Look-ups in named tables: a row name and a column name give one cell, copied from the table.

kileg.tsv
	dakelu	bodol
zokup	79915	11140
mide	69434	19710
veb	66683	6956
dinatu	66885	8006

What is the bodol of veb in kileg? 6956
What is the bodol of zokup in kileg? 11140
What is the dakelu of mide in kileg? 69434
What is the dakelu of zokup in kileg? 79915
What is the bodol of dinatu in kileg? 8006
What is the dakelu of dinatu in kileg? 66885
What is the bodol of mide in kileg? 19710
What is the dakelu of veb in kileg? 66683

tar:
	pupe	kef	rur	gid	fetu	pobu	kuvutes	pim	luruzu
bemuto	86	178	187	130	103	81	158	129	84
relem	93	126	140	205	88	67	169	175	99
petivod	186	120	108	198	140	140	132	109	139
mip	135	97	98	152	160	99	170	85	188
lodiz	132	131	141	115	150	150	167	131	147
nolani	150	182	183	126	138	185	141	190	115
nimigo	119	212	194	105	130	75	173	108	84
mulede	158	107	146	117	185	213	165	115	180
kod	135	158	170	100	144	177	163	164	121
vaze	162	117	116	207	131	104	173	147	136
zatez	27	168	213	91	121	127	176	245	138

What is the pupe of lodiz in tar?
132
What is the gid of kod in tar?
100
What is the rur of vaze in tar?
116
What is the kuvutes of vaze in tar?
173
What is the rur of kod in tar?
170
What is the pupe of kod in tar?
135
What is the pim of nolani in tar?
190
What is the gid of bemuto in tar?
130
What is the pim of lodiz in tar?
131
What is the luruzu of zatez in tar?
138
What is the fetu of vaze in tar?
131
What is the gid of nolani in tar?
126
What is the pobu of bemuto in tar?
81
What is the pim of mulede in tar?
115
What is the kuvutes of lodiz in tar?
167

pup =
,pifutel,dav,rudube,tovil,gete,vazog
tudolog,113,93,106,111,111,104
miruni,115,61,106,107,109,99
budurus,137,98,33,135,121,53
vom,128,97,60,127,118,71
mefad,126,93,67,124,117,76
guv,115,94,111,101,104,111
folo,93,216,131,122,118,140
sekupu,110,118,108,114,113,109
fur,102,167,118,119,116,124
poka,113,63,109,109,111,101
dak,115,95,112,101,104,112
lig,130,96,53,131,120,66
velu,128,94,59,127,118,70
zuseli,112,98,107,112,112,105

gete of tudolog is 111
vazog of sekupu is 109
dav of mefad is 93
gete of folo is 118
rudube of fur is 118
gete of fur is 116
tovil of zuseli is 112
dav of lig is 96

kab
           rog    dav    kiz    leb  falusu  sakir  bemital
dul       0.48   0.00  -0.21  -0.21   -0.54   0.39     0.49
dataral   0.39   0.48   0.46   0.32   -0.25   0.48     0.45
zanuv    -0.50  -0.52   0.46  -0.51    0.51  -0.06    -0.50
refu      0.40   0.46   0.46   0.31   -0.24   0.49     0.43
nom       0.43  -0.52   0.17  -0.49   -0.53  -0.05     0.38
kisil    -0.55  -0.54   0.47  -0.55    0.48  -0.45    -0.54
dezeda    0.47  -0.53   0.33  -0.52   -0.51   0.30     0.42
gubebut   0.48  -0.13  -0.31  -0.23   -0.54   0.04     0.47
bukot     0.47  -0.50   0.43  -0.54   -0.21   0.50     0.01
gono     -0.54  -0.53   0.50  -0.50    0.49  -0.48    -0.52
damupi   -0.27   0.43  -0.40   0.45   -0.39  -0.17     0.36
suti     -0.54  -0.54   0.48  -0.51    0.50   0.29    -0.55
til      -0.24  -0.49   0.48  -0.48    0.46   0.49    -0.53

What is the dav of suti in kab?
-0.54
What is the kiz of refu in kab?
0.46
What is the sakir of nom in kab?
-0.05
What is the falusu of til in kab?
0.46
What is the sakir of bukot in kab?
0.50
What is the kiz of damupi in kab?
-0.40
What is the bemital of dataral in kab?
0.45
What is the bemital of bukot in kab?
0.01
What is the rog of gono in kab?
-0.54
What is the bemital of dezeda in kab?
0.42
What is the sakir of dataral in kab?
0.48
What is the falusu of zanuv in kab?
0.51
What is the dav of gono in kab?
-0.53
What is the bemital of kisil in kab?
-0.54
What is the dav of zanuv in kab?
-0.52
What is the sakir of til in kab?
0.49
What is the rog of til in kab?
-0.24
What is the bemital of nom in kab?
0.38
Which row has the largest sakir? bukot

Table dem
|  | nik | kav | darilaz | zenevi | ravene | gupa |
|---|---|---|---|---|---|---|
| kuz | 0.2 | -11.7 | 33.8 | 63.0 | -28.0 | 27.6 |
| naro | 12.9 | -9.2 | 22.2 | 50.2 | -39.0 | 48.5 |
| pafef | -29.9 | -15.0 | 19.8 | 63.5 | -14.0 | 35.7 |
| pem | 26.2 | -0.9 | -5.2 | -39.1 | 60.7 | -25.6 |
| pidum | 12.3 | -17.5 | 11.8 | 33.3 | -38.9 | 57.9 |
| ruve | -26.5 | -19.6 | 24.9 | 61.6 | -16.3 | 32.6 |
| saso | 50.4 | -1.5 | 4.2 | -40.8 | 37.1 | -40.8 |
| lebin | -8.8 | 6.6 | -12.9 | -49.4 | 6.2 | -22.6 |
| kof | 9.5 | -6.7 | 30.6 | 60.7 | -35.1 | 36.4 |
| munon | -23.2 | -12.7 | 25.3 | -32.2 | 5.6 | -15.6 |
| gil | -28.6 | -18.8 | 22.8 | 62.5 | -15.6 | 33.9 |
| sed | -6.7 | -8.5 | -21.8 | -16.8 | -7.5 | -72.9 |
| libekas | -39.5 | 20.4 | 2.3 | 33.2 | 2.6 | 7.7 |

What is the ravene of lebin in dem?
6.2
What is the gupa of kuz in dem?
27.6
What is the gupa of ruve in dem?
32.6
What is the nik of sed in dem?
-6.7
What is the gupa of munon in dem?
-15.6
What is the ravene of libekas in dem?
2.6
What is the darilaz of gil in dem?
22.8
What is the nik of ruve in dem?
-26.5
What is the kav of naro in dem?
-9.2
What is the darilaz of kof in dem?
30.6
What is the gupa of naro in dem?
48.5
What is the nik of saso in dem?
50.4
What is the ravene of sed in dem?
-7.5
What is the zenevi of saso in dem?
-40.8
What is the ravene of gil in dem?
-15.6
What is the zenevi of munon in dem?
-32.2
What is the ravene of munon in dem?
5.6
What is the ravene of pidum in dem?
-38.9

